In the rows, zero is written as 128.
The rows of X fall into a few groups, which share some directions, and each row is roughly a mix of its group's hidden directions, except some rows that fit no group.
X, 97 rows:
[[135 123 171 140 106 133 115 107 140  73]
 [123 133 149 170 120 122 108 169 172 125]
 [118 113  75  96 145 133 123 137 122 170]
 [114 141 111 154 138 140 114 162 163  81]
 [161 106 119 120 106 110 125  90  86 153]
 [120 141 110  85 126 118 149 186 124 124]
 [149  99 113 110 150 141 177 134 143 163]
 [115 129 146 155 177 174 105 118 122 128]
 [154 126 173 121 115 139  85 115  91 125]
 [100 132 138  84 112 113 119 148 149  82]
 [168 143 160 116  85 137  93 120 114 125]
 [114 136 101 158 142 120 145 191 129 131]
 [101 115 146  75 134 161 106 137 148 111]
 [164  92 146 110 121 102 126 116 149  85]
 [ 69 103 125  97 134 144 150 125 137 148]
 [140 113 138 103  75  98 125 137  90 125]
 [153 132 138 130  97 114 123  74 161 150]
 [111  99 111 164 151 149 163 144 161 115]
 [160 122 119 113 161  89 147 108  90 115]
 [145  81  92 132 124 108 132 107  87 134]
 [ 91 116 131 147 150 123 180 162 124 139]
 [128 122 107 142 156 143  76 113 115  88]
 [ 95 115 142 131 139 114 130 190 101 131]
 [119 157 116 179 116 117 152 106 114 163]
 [118 133 105 160 147 153 164 145 169 149]
 [139  80 119 173 121 140 153 136 100 142]
 [145  96  73 103 143 124 107 142 107 138]
 [103 139 185  96 139 127 148 152 139 140]
 [ 91 121 120  83 152 144 141 154 142 160]
 [110 143 109  93 106 125 118 102  79 102]
 [152  79 102  85 139 114 119 133 142 111]
 [126 119 109 179 127  97 125 150 131 172]
 [153  93 131 116 112  94 116  85 157 120]
 [155 130  92 100 137 131  85 142  97 149]
 [139 143 165 148 130 177 148 107 158 135]
 [150 132  73 121 130 132  92 124 101 155]
 [166 125 177 138 134 100  93 110 126 131]
 [ 98 117 142 140 127 124  79 163 113  95]
 [154 104 134  80 142  99 145 138 165 132]
 [ 96 108 127 174 138 136 157 151 107  99]
 [106 110 145 134 130 101  71 126  98 146]
 [162 135 132 116  99 113 107  71 130 142]
 [100  77 136 111 113 101 151  95 116 134]
 [109 129 101 145  84  90 132 119 163 110]
 [ 95  89 122 150 178 151 136 140 122 125]
 [140 182 107 139 137 106 103 124 162 148]
 [109 148  92 169 127 135 133 126  92 164]
 [ 98 124 142 115 121 122 168 100 175 148]
 [115 116 119 158 120 107  66 140 126 104]
 [142 157 118 149 135 175 127 126 178 129]
 [123 105 129 176 110 124 133 178 104 138]
 [ 89  76 122 139 131 134 156 128 130  93]
 [133 147 116  98 114 135 119  88 176 155]
 [130 179 140 110 107 119 101 149  93 108]
 [160 133 119 116 105 157 141  74 108 144]
 [108 141 148 140 145 107 127 138 133 194]
 [123 154 154 158 136 110  85 149 156 105]
 [131 160 134 108 192 107 117 135 128 113]
 [159 130 137 135 109 123 103  66 137 147]
 [111 116 182 130 132 156 131  94 156 145]
 [153 111 159 156  80 104 125 142 135 151]
 [131 140  79 113 147 147 102 153 106 161]
 [119 148 107  84  98 119 125 116  85 106]
 [128 153 108 162 135  93 146 114 177 129]
 [106 134  77 156 107  96 119 122 116 155]
 [102 148 109 101 132 166 123 119 176 147]
 [153  85  93 154 105 113 124  97 128 114]
 [173 103 156 116 138 121 122 150 172 142]
 [ 98 150 157 129 101 140 136  81 159 140]
 [151 101 139 110  72 106 105 119 147 116]
 [147 129 126  89  86 120 118  97  89 119]
 [ 91 129 116 185 149 139 134 130 160 128]
 [ 92 102  86 127 154 138 157 155 124 144]
 [133 137 154  94 153 137 139 166 173 116]
 [147  80 131 115 111 172 147 118 119 156]
 [121 114 151  79  87 115 135 139 104 103]
 [127 172 158 150 106 157  97 108 131 109]
 [112 127 117 136 118 118 168  92 177 149]
 [158 156 127 124  68 124 112 118 151 117]
 [ 96 120  93  98 153 156 141 105  99 113]
 [141 158 120 161  94 119 124  76 140 126]
 [152 141 131 136 118 105  91 108  91 170]
 [113 131 135 167 150 167 150 172 138 118]
 [157 147 129  96  71 102 132 120 129 117]
 [121 149 122 160 131 121  96 184 104 127]
 [155 181 128 104 125 147  99 124 148 103]
 [103 102 181 119 120 123 151 122 145  93]
 [154 128 146  96  88  93 121 129  90 131]
 [155 139 106  73 125 135 139  89 110 123]
 [144 112 143 143  99 159 107 114 127  74]
 [ 79 119 162 155 109 130 157 103 120 120]
 [124 132 107 128  60 130 122  96 125 114]
 [ 93 119 127 136  80 117 104 118  92 105]
 [118 142 125 103 106  94 171 157 153 149]
 [139 117 116 138 164 160 159  84 151 140]
 [161 144 133 135 140 179 127 135 173 140]
 [158 126 121 138 121 167 123 135  82  89]]

Here is one row from each group, named. Which group is each of the other rows in?
[149 114 181 135 116 107 102 163 110 140]
W
[127  80 118 170 147 134 143 117 109 162]
U
[129 178 168 156 110 148 107 118 124 116]
K

[171 129 164 114 131 114 105  91  98 136]
W
[145 107 163 168 121 139 128 102  98 162]
W
[ 98 153 134 143 186 109 111 125 110 110]
W
[135 158 168 166 120 144  93 157 129 129]
W
[129 152  92 125 172 133 159 160 111 146]
U
[145 125 160 178 125 109 103 118 165 133]
W
[145 169 111 110 139 104 142 106 150 172]
U
[136 149 126 124 196 119 155 124 117 145]
W
[124 107 162 133  93 117  79 124  97 122]
U
